In the rows, 128 means zero.
One turn sends every row of this set to another row. A few are shown first. Where does it send the rows asked after them?
Q_188: [134 126 100  98 143 123 159 125 132 120 137 127 127 106 123 135 129 119
 135 118  79 118 166 124 155 140 137 122 142 136 116 118 106 122  75 149]
Q_793: [147 144 114 120 117 118 125 117 124  86 145 121 140  94 118 122 146 102
 149  78  83 155 129 113 161 124 151 127 149 132 128 148 106 124  99 127]
Q_53: [130 146 123 155 145 138 139 140 174 133 147 118 160 140 113 114 157 107
 121 126 149 127 142 173 124 148 131 117 112 136 117 136  88 103 145 157]
Q_176: [120 136 125 155 140 140 132 134 145 106  94 136 131 106  89 111 155 110
 156 118 108 162 131 149 114 114 131 125 148 139 117 146  87  96 135 167]
Q_276: [148 148 112 152 136 136 145 114 112 119 139 121 132 141 173 117 129 104
 109 136 116  90 125 152 151 139 144 135 156 119 152 107 127 121 136 134]
Q_699: [142 111 116 163 133 109 104 150 147 114 113 111 130 162 140 110 154 123
 139 109  90 149 128 152 146 122 147 106 133 158 121 111 154 117 139 153]
Q_828: [124  88 118 118 130 152 100 121 112 109 141 143  96 126 136 118 143 138
 145 164 104 150 144 136 148 126 123 126 133 130 115 129 122 107 152 108]
Q_437: [142  99 124 150 149 147 127 147 153 107 145 132 117 123 129 123 162 111
 158 111 117 101 142 111 154 146 132  92 134 180 129 123 108 120 133 125]
Q_355: [126 134 118 193 128 119 127 114 138 124 135 127 140 190 134 131 133 121
 133 115 153 180 141 146 122 130 130 140 149 141 110 125 118 129 148 149]
Q_782: [145 141  92 166 140 119 121 127 157 133 121 137 159 107  97 112 126 128
 140  80 124 137 152 174 162 136 156 134 122 160 139 127 119 134 156 146]
Q_39: [141  98 121  69 127 159 144 123 136 123 148 132 128 140 138 130 140 113
 155 121 140 166 140 131 130 139 123 155 137 150 125 122 111 106 145 131]
Q_482: [144 125 118 160 135 149 152 124 140 113 134 161 129 134 104 157 141 106
 165 101 151 164 155 134 134 130 121 126 152 175 111 152  91 144 135 114]
Q_122: [125 114 108 213 139 136 128 122 143 121 145 130 128  82 120 126 132 118
 139 121 125 120 122 128 133 131 142 132 149 131 130 126 110 119 161 160]
Q_174: [155 134  82 118 144 132 149 106 136 102 169 100 143 156 143 130 113 133
 146 122 131 162 133 165 133 123 119 151 142 157 128  98 105 135 145 108]
Q_664: [127 153 134 149 133 124 142 136 118 112 158 130 138 129 129 122 132 111
 125 145 133 127 156 134 145 145  92 108 168  95 113 140  83 125 155 101]
Q_390: [146 146 126 135 129 110 173 108 120  93 156 141 142 130 107 156 124 130
 110 127 133 107 169 129 151 132 130 153 151 127 117 136  92 104 122 105]
Q_416: [151 119  96 148 127 108  96 108 136 100 174 135 132 136 128 116 130 156
 130 132  85 175 126 119 145 121 134 149 131 146 120 101 119 126 143 105]
Q_709: [140 151  94 104 111 102 125 130 125 154 103 149 148 142 123 123 134 118
 127 109 112 172 133 130 158 149 135 152 137 122 110 150 115 144 126 152]
Q_285: [117 121 141 131 132 107 126 144 120 144 134 125 136 118 159  91 106 121
 110 129 100 123 141 148 136 137 119 135 165 118 119  96 133 114 107 136]
Q_439: [118 134 122 139 106  83 119 119 105 119 129 119 144 127 122 119 106 134
 114 107 137 156 132 149 151 126 132 169 145 124  93 158 118 120 108 116]

Q_276 goes to Q_709
Q_437 goes to Q_699
Q_53 goes to Q_176
Where do these go?
Q_39 goes to Q_828
Q_439 goes to Q_390

One turn sends every row of this set to another row. A few are shown first. Where does it send the rows asked after them?
Q_842: [123 124 118  92 135 136 126 105 131 162 103 144 147 152  82 119 130]
Q_943: [ 99 148 105 103 113 141 114 148  95 167  90 137 135 200 106 113 127]
Q_160: [100 139 107 102 116 143 116 128  95 171  87 153 140 187  94 111 125]
Q_969: [114 141 121  92 136 146  91 141 104 150 131 144 197 209 122 131 104]
Q_876: [103 108 110  95 156 131  90 131 152 173 130 159 161 152 141  99 125]
Q_438: [122 120 128 109 107 144  86 146 128 126 157 130 170 156 132 101 108]
Q_534: [118  97  84 137 166 147  85 122 116 148 135 154 155 160 121 112 137]
Q_645: [115 122 121 123 108 148  86 150 129 119 156 132 163 158 140 106 108]
Q_266: [110 154 119 125 148 116 122 148 115 163 118 166 156 176 153  99 150]
Q_138: [134 107 105 115 124 129 114  87 117 183 115 113 145 181 135 145 125]
Q_700: [139 132 114 117 138 148  74 136 103 125 141 109 167 191 128 146 113]
Q_983: [122 137  70 140 110 121 115 142 107 138 142 136 152 192 137 146 123]
Q_71: [111 155 126  97 113 157 123 128  94 172 119 126 120 150 130 136 139]
Q_24: [142 142 123 116 121 138 102 111  90 156 147 100 146 156 131 136 149]
Q_331: [114 106 110 102 145 136 125 110 163 166 125 147 135 157 140 148 117]
Q_929: [ 68 127 120  86 132 134  75 130 137 137 142 154 151 184 147 130 132]
Q_722: [124 146  70 136 109 131 114 135 111 163 144 109 149 186 118 104 134]
Q_10: [138 119 100 121 134 143  79 137 102 124 150 110 154 172 127 152 114]
Q_313: [ 99 106 122 107 157 140 131 125 165 162 123 150 144 154 132 136 124]
Q_354: [125 127 117 105 135 138 136 106 134 153 107 147 141 148  87 119 140]
Q_119: [111 115 110  94 141 137  91 131 161 162 148 150 165 153 138  93 116]
Q_598: [138 126 109 118 127 134  98 111  98 157 161  91 155 164 125 133 143]
Q_573: [115 147 118 101 139 142 102 141 104 147 141 150 202 206 122 120 108]
Q_52: [130 105 112 104 123 131 110  93 121 176 116 111 135 180 138 156 119]
Q_210: [ 75 126 109  91 141 133  68 127 137 139 139 154 155 195 148 121 136]
Q_958: [ 66 144 127 105 107 137 115 140 103 145 128 163 160 201 127 123 134]
Q_454: [112 148 112 130 165 137 126 150 131 161  94 145 141 199 134 114 130]
Q_299: [110 157 112 105 122 157 120 127  95 174 114 128 110 157 136 138 136]
Q_720: [ 96 103 105 145 160 151 117 111 129 150 153 134 147 166 129 127 156]
Q_111: [ 87 149 122 105 103 123 126 149  92 150 122 159 166 201 125 124 138]

Q_573 goes to Q_354
Q_842 goes to Q_438
Where do these go?
Q_454 goes to Q_534
Q_313 goes to Q_10
Q_160 goes to Q_119

One turn sends every row of this set to another row. A few are shown first. Where does it send the rows asked after them?
Q_134: [135 130 109 130 115  83 129 119  83 120 136 155 118]
Q_980: [126 129 103 121 121 125 105 115 106 149  80 126 128]
Q_112: [102 112 166 134 144 131 146 149 111 127 113  94 135]
Q_711: [140 130 139 145 122  75 148 169 100 124  95 135 133]
Q_703: [104 116 128 117 134 137 103 104 105 140 139 133 129]
Q_205: [103 121 150 135 158 139 127 154 111 129 106  94 122]
Q_516: [100 116 120 120 124 137 119 112  93 128 154 120 132]
Q_464: [104 125 162 134 141 128 146 162 110 125 111  96 149]
Q_912: [128 129 102 130 101  91 126 111  86 124 120 155 127]
Q_171: [154 127 129 114 127 104 112 143 113 150  89 149 152]
Q_624: [101 108 126 120 116 141 124 100  97 127 140 122 132]
Q_522: [153 139 141 151 140  95 148 164 110 112  97 125 113]
Q_415: [141 120 150 143 133  79 155 165  99 119  95 131 123]
Q_243: [154 134 118 132 115  93 124 115 104 124 130 164 121]
Q_366: [156 151 155 117 142 125 138 138 119 123  94 124 157]
Q_180: [ 92 124 127 120 120 143 123 104  96 125 136 115 144]
Q_626: [137 133 145 150 134  74 152 166 102 124 109 124 117]
Q_732: [141 117 109 129 106  89 133 116  85 118 121 159 120]
Q_707: [127 153 129 124 136 145 131 110 111 122  85 101 133]
Q_631: [102 119 156 140 143 128 141 159 111 131 127  90 132]

Q_626 goes to Q_631
Q_707 goes to Q_980
Q_205 goes to Q_703
Where do these go?
Q_464 goes to Q_180
Q_732 goes to Q_415

One turn sends every row of this set to another row. A few are shown first. Where does it send the rows asked after them?
Q_819: [139 143 112 136 145 139 131 108  99 193 144 140  96 137  97 119 108 134
 159 152 167 118 112 148 141 145]
Q_899: [133 120 113 124 152 122 121  92 123  99 153 145 130 131 156 126 100 145
 159 142 159 114 122 105 108 128]
Q_669: [130 163 112 132 150  95 122 137 132 164  88 152 121 134  93 129  92 130
 147 161 163 115 115 105 116 132]
Q_569: [143 117 113 135 146 113 118  91 122  99 159 144 129 144 152 123 105 149
 163 141 154 117 120 105 115 128]
Q_79: [126 109 108 137 139 141 120 112  87 113 117 126  95 176  89 114 131 147
  77 139 157 119 135  88 151 137]
Q_381: [138 117 109 158 138 127 117 126 114 173  99 130 130 161 164 116 123 143
  99 140 154 121 104 128 130 126]
Q_360: [117 155 129 124 148 133 137 123  98 106  95 139 112 137 136 128 116 124
 181 157 153 104 144 100 123 122]
Q_425: [135 111 112 148 144 127 121 125 107 176 103 131 116 154 167 114 117 142
  97 142 158 119  94 122 128 129]
Q_681: [156 135 119 138 136 174 122  94 109 142 168 141  97 172 103 113  83 150
 119 141 139 126 124 125 161 142]
Q_649: [132 204 108 133 132 139 121 109 108  94 125 134 117 146 111 122  90 143
 107 145 152 113 141 126 125 136]
Q_644: [136 142 120 116 147 192 129  95 110 142 158 144  97 148 110 121  72 142
 111 145 148 121 126 123 148 141]
Q_489: [110 117 108 122 147 157 125 113  90 112 108 129 100 157  94 121 123 140
  71 141 164 115 139  88 139 135]
Q_298: [136  78 106 121 148 138 124 128  98 139  97 135 123 152  94 123 108 137
  94 147 155 124 156  86 124 132]
Q_910: [142 153 108 148 138 141 126 110 108 190 139 140 116 145  94 123 115 135
 161 149 163 121 126 156 143 141]
Q_159: [138 151 128 149 134 116 129 122  99 106 104 138 116 164 128 122 129 132
 189 152 143 110 145 104 137 122]
Q_785: [155 184 111 149 124 113 116 106  95  97 145 130  95 171 104 108  97 154
 116 143 145 118 122 119 142 142]
Q_977: [144 158 111 147 142  82 117 136 130 164  95 150 120 151  88 124 100 136
 152 159 156 118 113 105 127 132]
Q_844: [140  81 105 131 143 135 121 129 102 139  97 135 131 159  91 123 114 139
  95 145 152 126 163  90 127 130]
Q_15: [129 120 111 146 144 136 121 126 114 174  95 131 128 148 167 120 118 139
  95 142 159 118 103 127 123 126]
Q_203: [143  73 107 129 144 130 122 127  95 141 102 134 119 161  92 119 112 140
  96 146 152 126 153  85 129 133]
Q_861: [138 126 111 135 145 121 117  93 129  97 151 145 143 140 152 128 107 147
 162 141 155 117 131 110 111 125]
Q_652: [119 124 104 140 137 153 118 115  99 109 105 128 119 171  89 123 134 143
  75 138 157 119 152  97 146 132]
Q_901: [129 155 109 132 146 152 132 110 107 191 134 142 112 127  99 127 107 129
 155 152 169 117 124 154 134 141]
Q_380: [138 151 115 132 151  84 122 135 122 167  99 150 102 140  93 122  91 134
 150 162 162 115 100  97 122 135]
Q_17: [144 153 115 137 135 191 121  97 122 138 153 144 124 163 104 125  85 145
 114 140 140 125 144 134 153 136]
Q_143: [132 137 133 128 146 113 136 120  84 110 112 137  86 151 133 116 117 130
 187 157 150 106 124  91 133 128]
Q_388: [134 182 115 116 142 127 127 106  87 100 140 132  76 141 114 111  78 144
 107 150 157 110 111 109 127 144]

Q_489 goes to Q_79
Q_681 goes to Q_17
Q_298 goes to Q_203
Where do these go?
Q_785 goes to Q_649
Q_899 goes to Q_569
Q_381 goes to Q_15
Q_669 goes to Q_380
Q_910 goes to Q_901
Q_159 goes to Q_360

